0: array([470, 402, 780, 768, 456, 442, 406, 495, 471, 999, 466, 446, 477, 489, 472, 365, 511, 483, 535, 410, 441, 378, 457, 988, 433, 470, 436, 456, 705, 389, 999, 395])
1: array([387, 341, 355, 490, 729, 509, 478, 465, 456, 773, 436, 404, 457, 539, 464, 398, 404, 420, 341, 795, 401, 429, 433, 687, 469, 777, 452, 436, 424, 414, 645, 477])
2: array([382, 999, 419, 508, 441, 930, 431, 429, 876, 392, 496, 513, 433, 550, 468, 406, 411, 411, 420, 847, 541, 424, 427, 418, 541, 895, 429, 336, 527, 999, 412, 538])
3: array([823, 465, 417, 438, 540, 413, 389, 453, 420, 448, 681, 446, 467, 469, 461, 424, 412, 422, 384, 455, 377, 978, 457, 435, 589, 472, 376, 965, 423, 407, 499, 445])
4: array([487, 422, 433, 425, 508, 537, 477, 514, 999, 377, 383, 999, 906, 511, 484, 388, 840, 416, 353, 493, 484, 348, 405, 372, 416, 436, 851, 430, 413, 431, 398, 888])
5: array([374, 442, 459, 758, 449, 428, 409, 387, 390, 453, 463, 377, 435, 464, 554, 446, 499, 482, 406, 542, 504, 764, 459, 834, 771, 417, 422, 377, 793, 478, 737, 458])
6: array([570, 478, 697, 628, 430, 519, 423, 444, 421, 355, 458, 406, 484, 459, 470, 439, 649, 397, 384, 450, 418, 528, 413, 621, 363, 514, 458, 447, 463, 411, 392, 468])
7: array([377, 437, 702, 601, 714, 455, 434, 503, 396, 645, 519, 430, 412, 433, 441, 365, 463, 436, 451, 406, 478, 366, 424, 630, 413, 620, 424, 360, 413, 447, 363, 441])
8: array([430, 524, 403, 460, 438, 414, 791, 425, 360, 407, 484, 822, 440, 440, 712, 399, 447, 482, 434, 456, 446, 409, 886, 424, 378, 473, 559, 607, 427, 402, 668, 440])
9: array([663, 385, 491, 428, 553, 401, 349, 749, 455, 440, 446, 389, 482, 478, 418, 460, 426, 489, 857, 440, 591, 413, 460, 448, 497, 499, 442, 457, 460, 433, 441, 521])
10: array([496, 426, 435, 445, 476, 467, 391, 687, 619, 425, 461, 411, 430, 496, 450, 568, 762, 450, 784, 427, 455, 350, 419, 507, 414, 416, 423, 427, 415, 820, 414, 461])
11: array([386, 378, 442, 492, 573, 497, 392, 474, 447, 345, 681, 418, 425, 561, 762, 773, 500, 731, 400, 536, 489, 396, 433, 384, 455, 497, 434, 496, 379, 493, 488, 479])
12: array([999, 449, 542, 433, 473, 978, 541, 474, 490, 404, 427, 426, 420, 805, 425, 421, 408, 379, 630, 474, 455, 805, 389, 391, 915, 463, 380, 975, 416, 451, 468, 424])
13: array([843, 494, 410, 423, 447, 483, 994, 389, 388, 824, 455, 999, 444, 480, 428, 459, 465, 449, 999, 478, 461, 409, 999, 355, 385, 440, 358, 391, 466, 420, 409, 542])
14: array([382, 753, 435, 444, 772, 482, 681, 469, 464, 396, 719, 402, 448, 401, 419, 768, 426, 413, 999, 452, 513, 446, 385, 459, 420, 521, 449, 413, 450, 442, 444, 436])
15: array([418, 451, 443, 433, 402, 592, 443, 453, 440, 401, 443, 493, 402, 490, 804, 437, 637, 400, 436, 395, 507, 337, 439, 391, 409, 450, 634, 415, 400, 715, 454, 586])
16: array([373, 433, 458, 840, 450, 436, 405, 390, 381, 472, 480, 351, 446, 466, 462, 363, 509, 373, 420, 417, 417, 857, 452, 944, 859, 409, 434, 378, 893, 442, 842, 460])
17: array([430, 693, 532, 398, 483, 416, 463, 480, 619, 410, 385, 420, 728, 415, 514, 396, 454, 464, 394, 448, 666, 359, 889, 388, 432, 521, 939, 451, 457, 405, 426, 414])
18: array([400, 527, 420, 776, 418, 397, 467, 409, 444, 787, 374, 475, 430, 435, 442, 520, 468, 451, 344, 407, 518, 460, 442, 729, 751, 500, 380, 419, 614, 443, 765, 373])
19: array([895, 461, 397, 910, 472, 415, 874, 464, 363, 435, 453, 442, 406, 458, 511, 406, 431, 342, 457, 346, 482, 458, 999, 802, 431, 460, 475, 373, 999, 401, 352, 407])
20: array([472, 420, 458, 472, 445, 456, 431, 485, 778, 349, 384, 951, 899, 365, 382, 450, 716, 437, 356, 444, 462, 465, 728, 414, 428, 404, 388, 402, 526, 438, 369, 804])

array([602, 400, 469, 417, 516, 401, 355, 760, 458, 472, 435, 398, 479, 474, 429, 459, 430, 540, 772, 435, 604, 421, 441, 441, 524, 490, 428, 450, 448, 431, 489, 520]) 9 10
array([999, 452, 451, 436, 474, 999, 416, 483, 500, 411, 419, 439, 425, 891, 419, 428, 407, 364, 441, 475, 444, 776, 355, 382, 999, 459, 372, 980, 431, 462, 484, 424]) 12 3
array([740, 470, 430, 424, 517, 431, 407, 442, 561, 450, 628, 609, 631, 469, 464, 419, 421, 423, 393, 453, 397, 851, 536, 429, 562, 482, 397, 851, 430, 483, 490, 580]) 3 6
array([606, 399, 468, 439, 534, 416, 409, 680, 452, 432, 451, 397, 474, 462, 495, 445, 425, 507, 757, 436, 598, 425, 450, 444, 476, 496, 538, 445, 459, 506, 434, 502]) 9 10
array([506, 644, 480, 417, 444, 547, 430, 781, 391, 394, 414, 397, 454, 411, 405, 407, 431, 596, 441, 457, 632, 361, 667, 337, 654, 496, 464, 376, 485, 338, 412, 454]) 9 17
array([425, 432, 400, 499, 445, 471, 434, 900, 431, 427, 433, 479, 348, 501, 442, 632, 496, 593, 726, 431, 724, 432, 447, 378, 506, 691, 456, 466, 453, 367, 473, 426]) 9 10
array([398, 855, 446, 455, 431, 512, 438, 465, 439, 419, 800, 397, 417, 442, 404, 896, 529, 923, 449, 861, 930, 391, 415, 354, 445, 407, 498, 383, 447, 442, 407, 535]) 11 14
array([373, 423, 427, 499, 516, 449, 467, 432, 961, 428, 396, 999, 909, 412, 480, 377, 804, 430, 354, 484, 479, 406, 383, 444, 516, 433, 853, 419, 405, 451, 417, 896]) 4 20
array([435, 485, 412, 458, 445, 429, 704, 406, 438, 387, 487, 778, 737, 497, 480, 372, 427, 363, 426, 427, 460, 430, 779, 429, 448, 742, 391, 510, 721, 450, 415, 509]) 8 20
array([798, 444, 642, 667, 467, 451, 427, 922, 439, 433, 471, 513, 435, 429, 352, 413, 410, 431, 879, 391, 422, 355, 414, 614, 396, 499, 414, 529, 441, 439, 468, 444]) 9 10
array([429, 418, 442, 433, 481, 459, 482, 588, 605, 413, 435, 450, 493, 505, 448, 557, 656, 455, 732, 416, 460, 372, 460, 436, 429, 438, 457, 431, 454, 740, 405, 450]) 10 9
array([376, 667, 636, 582, 655, 575, 443, 497, 407, 584, 496, 436, 412, 448, 447, 371, 451, 643, 439, 573, 627, 374, 423, 579, 408, 576, 532, 381, 427, 444, 385, 421]) 7 6
array([435, 421, 393, 410, 683, 622, 423, 550, 422, 367, 647, 419, 454, 368, 706, 747, 433, 631, 417, 394, 467, 425, 442, 419, 403, 506, 429, 397, 421, 432, 450, 422]) 11 15
array([397, 433, 385, 454, 733, 444, 677, 438, 435, 392, 530, 503, 623, 467, 808, 694, 417, 624, 432, 380, 544, 443, 418, 331, 367, 429, 428, 430, 492, 365, 406, 482]) 11 15
array([425, 408, 445, 438, 487, 461, 392, 628, 659, 417, 450, 416, 434, 523, 453, 604, 710, 466, 829, 415, 471, 348, 417, 454, 417, 412, 408, 441, 403, 833, 421, 464]) 10 9
array([816, 408, 476, 460, 596, 464, 738, 360, 412, 474, 430, 385, 446, 440, 489, 417, 422, 377, 352, 516, 463, 642, 418, 716, 419, 406, 503, 428, 769, 425, 487, 419]) 6 5
array([405, 401, 812, 443, 744, 460, 705, 414, 448, 437, 947, 454, 457, 393, 461, 911, 437, 504, 999, 351, 485, 429, 431, 411, 466, 497, 384, 423, 485, 451, 435, 468]) 14 11
array([397, 955, 444, 401, 440, 413, 439, 474, 462, 425, 886, 375, 408, 463, 389, 999, 477, 999, 455, 982, 999, 392, 408, 354, 452, 395, 440, 369, 458, 362, 408, 481]) 11 14
array([397, 400, 873, 851, 454, 427, 412, 461, 394, 999, 471, 443, 430, 489, 475, 361, 406, 479, 446, 419, 433, 377, 471, 999, 434, 471, 438, 475, 766, 376, 999, 386]) 0 18
array([395, 384, 756, 772, 534, 426, 428, 447, 410, 999, 461, 432, 440, 486, 471, 367, 406, 466, 420, 519, 427, 391, 466, 999, 444, 534, 444, 466, 689, 386, 999, 390]) 0 18
array([827, 451, 446, 410, 390, 409, 526, 667, 425, 363, 391, 497, 455, 700, 457, 429, 691, 411, 391, 395, 418, 659, 512, 429, 378, 551, 404, 615, 545, 451, 445, 451]) 6 9
array([902, 463, 450, 508, 467, 989, 475, 485, 474, 406, 409, 420, 422, 793, 415, 431, 416, 377, 447, 472, 439, 700, 362, 473, 955, 542, 389, 862, 532, 463, 473, 437]) 12 3
array([441, 740, 485, 440, 360, 487, 452, 483, 850, 403, 501, 784, 840, 409, 462, 501, 808, 356, 400, 407, 475, 389, 882, 420, 395, 414, 466, 475, 430, 429, 410, 430]) 20 17
array([425, 431, 395, 439, 449, 398, 883, 422, 347, 394, 506, 838, 448, 434, 779, 404, 452, 399, 421, 458, 429, 416, 890, 420, 348, 482, 445, 640, 430, 395, 642, 420]) 8 15
